Look-ups in named tables: a row name and a column name give one cell, copied from the table.

Beb:
|  | Defo | Nen |
|---|---|---|
| Sud | 21 | -55 |
| Meso | -51 | 12 |
| Nipulem | -27 | 77 |
| Ves | 48 | -16 |
| Nirif | 23 | 52 |

Defo of Meso = -51
Nen of Nirif = 52
Defo of Sud = 21
Defo of Ves = 48
Defo of Nirif = 23
Nen of Nipulem = 77
Nen of Sud = -55
Nen of Ves = -16
Nen of Meso = 12
Which row has the largest Nen? Nipulem

Benama:
,Lomo,Dogodob,Tolegar
Bafugom,82,143,119
Sel,182,125,153
Fop,161,203,197
Zera,137,154,137
Nemigu,110,212,190
Degu,106,128,174
Vuv,220,157,45
Vun,173,71,169
Suvezon,141,109,139
Zokori,180,172,14
Tute,128,177,211
Fofadig,191,143,156
Div,194,95,191

What is the Tolegar of Div in Benama? 191
What is the Lomo of Zokori in Benama? 180
What is the Lomo of Degu in Benama? 106
What is the Tolegar of Vun in Benama? 169
What is the Lomo of Suvezon in Benama? 141
What is the Lomo of Div in Benama? 194
What is the Tolegar of Suvezon in Benama? 139
Row with the largest Tolegar: Tute

Fab:
cols = Rovav, Kesazo
Med: [168, 155]
Tepobez: [168, 6]
Diruk: [54, 27]
Kod: [140, 170]
Susam: [150, 59]
Ger: [248, 210]
Ven: [125, 162]
Nek: [250, 72]
Poseb: [221, 122]
Mibidi: [123, 52]
Tir: [104, 199]
Dasasis: [205, 161]
Pil: [86, 81]

Ger, Kesazo: 210
Nek, Rovav: 250
Pil, Rovav: 86
Ven, Rovav: 125
Poseb, Rovav: 221
Tepobez, Kesazo: 6
Dasasis, Kesazo: 161
Mibidi, Rovav: 123

Table Fuso
         Tiker  Nameman
Zabu      -2.6    -70.4
Fatume    66.0    -65.6
Rerale   -41.6    -62.4
Seko     -97.4    -43.2
Lam      -25.7    -70.2
Sos      -28.2    -72.6
Gur      -52.4    -68.9
Nirinip  -73.3    -59.3
Popeb     31.2    -57.4
Sotosal   49.1    -20.5

Tiker of Seko: -97.4
Nameman of Zabu: -70.4
Nameman of Lam: -70.2
Nameman of Popeb: -57.4
Tiker of Sos: -28.2
Nameman of Rerale: -62.4
Nameman of Fatume: -65.6
Nameman of Gur: -68.9
Tiker of Zabu: -2.6
Tiker of Gur: -52.4
Nameman of Seko: -43.2
Nameman of Sos: -72.6
Nameman of Sotosal: -20.5

Table Laloni
|  | Zuzosod | Ladof | Zek | Goletil | Liro | Sano | Vonu | Vuru | Zotasi |
|---|---|---|---|---|---|---|---|---|---|
| Vogup | 62.645 | 44.012 | 61.180 | 59.089 | 65.079 | 55.555 | 57.476 | 56.659 | 61.426 |
| Dulanat | 59.438 | 51.497 | 70.762 | 67.911 | 59.928 | 67.757 | 57.674 | 52.449 | 57.249 |
| Ket | 63.195 | 64.688 | 42.469 | 59.917 | 59.354 | 53.959 | 74.278 | 67.328 | 73.142 |
| Zes | 67.533 | 52.475 | 58.897 | 59.722 | 69.372 | 44.404 | 50.276 | 67.146 | 71.606 |
| Dulare | 65.126 | 37.102 | 71.305 | 51.825 | 65.603 | 39.436 | 33.776 | 56.494 | 70.275 |
| Togus | 51.513 | 15.285 | 84.182 | 32.664 | 58.873 | 41.943 | 26.710 | 43.189 | 51.695 |
| Bomamos | 66.576 | 80.908 | 65.110 | 85.916 | 66.810 | 68.013 | 71.461 | 59.891 | 57.022 |

Bomamos, Vuru -> 59.891
Dulare, Sano -> 39.436
Ket, Vonu -> 74.278
Bomamos, Zek -> 65.110
Ket, Sano -> 53.959
Togus, Ladof -> 15.285
Zes, Zek -> 58.897
Togus, Sano -> 41.943
Togus, Vuru -> 43.189
Vogup, Vuru -> 56.659
Bomamos, Vonu -> 71.461

Mutazev =
	Zepono	Dogib	Gerub	Niv	Bifo	Raro	Fas	Gom	Fizig
Kur	0.54	0.06	0.13	0.45	-0.39	0.05	0.14	0.40	0.35
Nitabi	-0.10	-0.29	0.10	0.13	0.38	0.06	-0.45	-0.07	-0.22
Nali	0.44	0.13	-0.50	0.45	0.33	0.09	-0.08	0.12	0.01
Dakapuv	0.14	-0.39	0.19	-0.07	0.24	0.13	0.03	0.20	-0.12
Zipa	-0.26	-0.26	-0.17	-0.10	0.05	-0.16	-0.11	-0.27	0.04
Nak	-0.12	-0.01	-0.18	-0.01	0.14	0.03	0.08	0.11	0.24
Fuvumav	0.16	-0.01	-0.05	0.04	0.03	0.11	-0.08	0.17	0.07
Sobiman	0.25	-0.45	0.03	0.09	-0.04	0.00	0.28	0.22	0.26
Zezitad	0.28	-0.46	0.16	0.31	0.09	0.06	0.29	0.12	0.10
Pif	0.26	0.06	0.07	0.29	0.16	0.03	-0.19	0.00	-0.45
Zikamo	0.03	0.20	-0.71	0.32	0.49	0.06	-0.03	-0.27	-0.10
Sebo	0.16	-0.06	-0.10	-0.03	0.12	0.02	-0.19	0.05	0.00

Raro of Fuvumav is 0.11
Gom of Sebo is 0.05
Bifo of Kur is -0.39
Niv of Fuvumav is 0.04
Niv of Pif is 0.29
Dogib of Nak is -0.01
Gom of Nak is 0.11
Raro of Kur is 0.05
Fizig of Pif is -0.45
Fas of Zipa is -0.11
Fizig of Sebo is 0.00
Zepono of Sebo is 0.16
Dogib of Pif is 0.06
Raro of Zezitad is 0.06
Fizig of Dakapuv is -0.12
Gerub of Nak is -0.18
Fas of Kur is 0.14

Dal.csv
,Zam,Bina,Nurub,Nuli,Paganu,Boga,Vap,Bituk
Sako,4.001,-3.849,-4.035,15.773,-27.967,-42.208,-27.962,7.871
Gokez,-4.152,-24.851,-17.307,-19.766,19.016,26.119,-13.690,-3.038
Tozo,-10.283,-9.723,-8.179,0.436,-6.527,13.762,4.414,43.229
Gumuse,6.263,-38.887,10.066,-2.803,28.587,50.510,-12.577,22.447
Nadu,-2.469,23.676,3.170,-10.393,-26.998,-59.141,17.781,-38.528
Renura,9.497,-8.406,6.059,-7.229,16.673,-23.243,4.508,-30.013
Mato,-5.858,22.302,6.390,7.933,-23.866,-4.082,-4.843,27.607
Suf,4.693,-3.271,8.639,-2.220,3.918,16.063,-25.200,-0.735
Meb,13.488,-17.506,-0.412,4.401,-3.685,-0.637,-30.986,-6.430
Pofi,-50.525,-37.147,-31.132,-37.829,-25.826,31.278,7.490,47.715
Repop,-20.793,-1.189,7.212,0.202,-14.678,18.879,32.778,49.953

What is the Bituk of Sako in Dal? 7.871
What is the Vap of Sako in Dal? -27.962
What is the Zam of Repop in Dal? -20.793
What is the Boga of Sako in Dal? -42.208
What is the Bina of Meb in Dal? -17.506
What is the Nuli of Meb in Dal? 4.401
What is the Bituk of Pofi in Dal? 47.715
What is the Bina of Renura in Dal? -8.406
What is the Bituk of Gokez in Dal? -3.038
What is the Nuli of Suf in Dal? -2.220
What is the Zam of Suf in Dal? 4.693
What is the Vap of Repop in Dal? 32.778
What is the Boga of Gokez in Dal? 26.119
What is the Zam of Mato in Dal? -5.858
What is the Zam of Tozo in Dal? -10.283
Which row has the largest Zam? Meb

Godanav =
         Torata  Kugip  Kat  Labeba  Tolupab  Vutovu  Funir
Fesak       173     98  121     184        9     105    236
Naz         239     77   82     192       70     131    129
Manurud     176    125  133     211      109     153    153

What is the Torata of Manurud in Godanav?
176
What is the Vutovu of Manurud in Godanav?
153
What is the Funir of Manurud in Godanav?
153
What is the Labeba of Naz in Godanav?
192
What is the Kugip of Fesak in Godanav?
98
What is the Kat of Naz in Godanav?
82
What is the Torata of Fesak in Godanav?
173
What is the Funir of Fesak in Godanav?
236
What is the Kat of Fesak in Godanav?
121
What is the Kat of Manurud in Godanav?
133
What is the Torata of Naz in Godanav?
239
What is the Vutovu of Fesak in Godanav?
105
What is the Tolupab of Naz in Godanav?
70

Mudeso =
,Fuvumog,Tek,Nidin,Nirusel
Lotusan,993,5730,2860,8650
Kisona,993,1593,7633,4529
Togoni,993,3641,4585,6205
Patulav,993,4610,2884,7800
Vutoda,993,3641,4585,5575
Ruso,649,3731,4155,7446
Kof,1087,2948,7349,4603

What is the Fuvumog of Kof in Mudeso? 1087
What is the Tek of Ruso in Mudeso? 3731
What is the Fuvumog of Togoni in Mudeso? 993
What is the Nirusel of Patulav in Mudeso? 7800
What is the Nidin of Togoni in Mudeso? 4585
What is the Tek of Patulav in Mudeso? 4610
What is the Fuvumog of Patulav in Mudeso? 993
What is the Nidin of Ruso in Mudeso? 4155
What is the Nirusel of Kisona in Mudeso? 4529
What is the Nidin of Lotusan in Mudeso? 2860
What is the Nidin of Patulav in Mudeso? 2884
Which row has the largest Nidin? Kisona

Gido =
columns: Banaf, Meb, Duru, Guv
Dobozun: [193, 219, 237, 73]
Dokab: [85, 112, 116, 118]
Fozegem: [131, 126, 96, 99]
Gope: [94, 119, 159, 139]
Foma: [31, 167, 64, 202]
Tulelu: [186, 133, 106, 152]
Tubomol: [149, 141, 157, 126]
Falura: [174, 106, 101, 156]
Nak: [187, 205, 219, 97]
Gerole: [50, 157, 67, 179]
Bobed: [114, 80, 147, 84]
Koles: [129, 117, 95, 104]

What is the Guv of Foma in Gido? 202
What is the Duru of Koles in Gido? 95
What is the Meb of Koles in Gido? 117
What is the Guv of Tubomol in Gido? 126
What is the Duru of Gerole in Gido? 67
What is the Meb of Falura in Gido? 106
What is the Banaf of Tulelu in Gido? 186
What is the Guv of Dobozun in Gido? 73
What is the Duru of Dobozun in Gido? 237
What is the Guv of Falura in Gido? 156
What is the Duru of Fozegem in Gido? 96
What is the Duru of Foma in Gido? 64
What is the Guv of Fozegem in Gido? 99
What is the Meb of Fozegem in Gido? 126
What is the Banaf of Tubomol in Gido? 149
What is the Duru of Tulelu in Gido? 106
What is the Meb of Dobozun in Gido? 219
What is the Duru of Dokab in Gido? 116
What is the Meb of Tubomol in Gido? 141

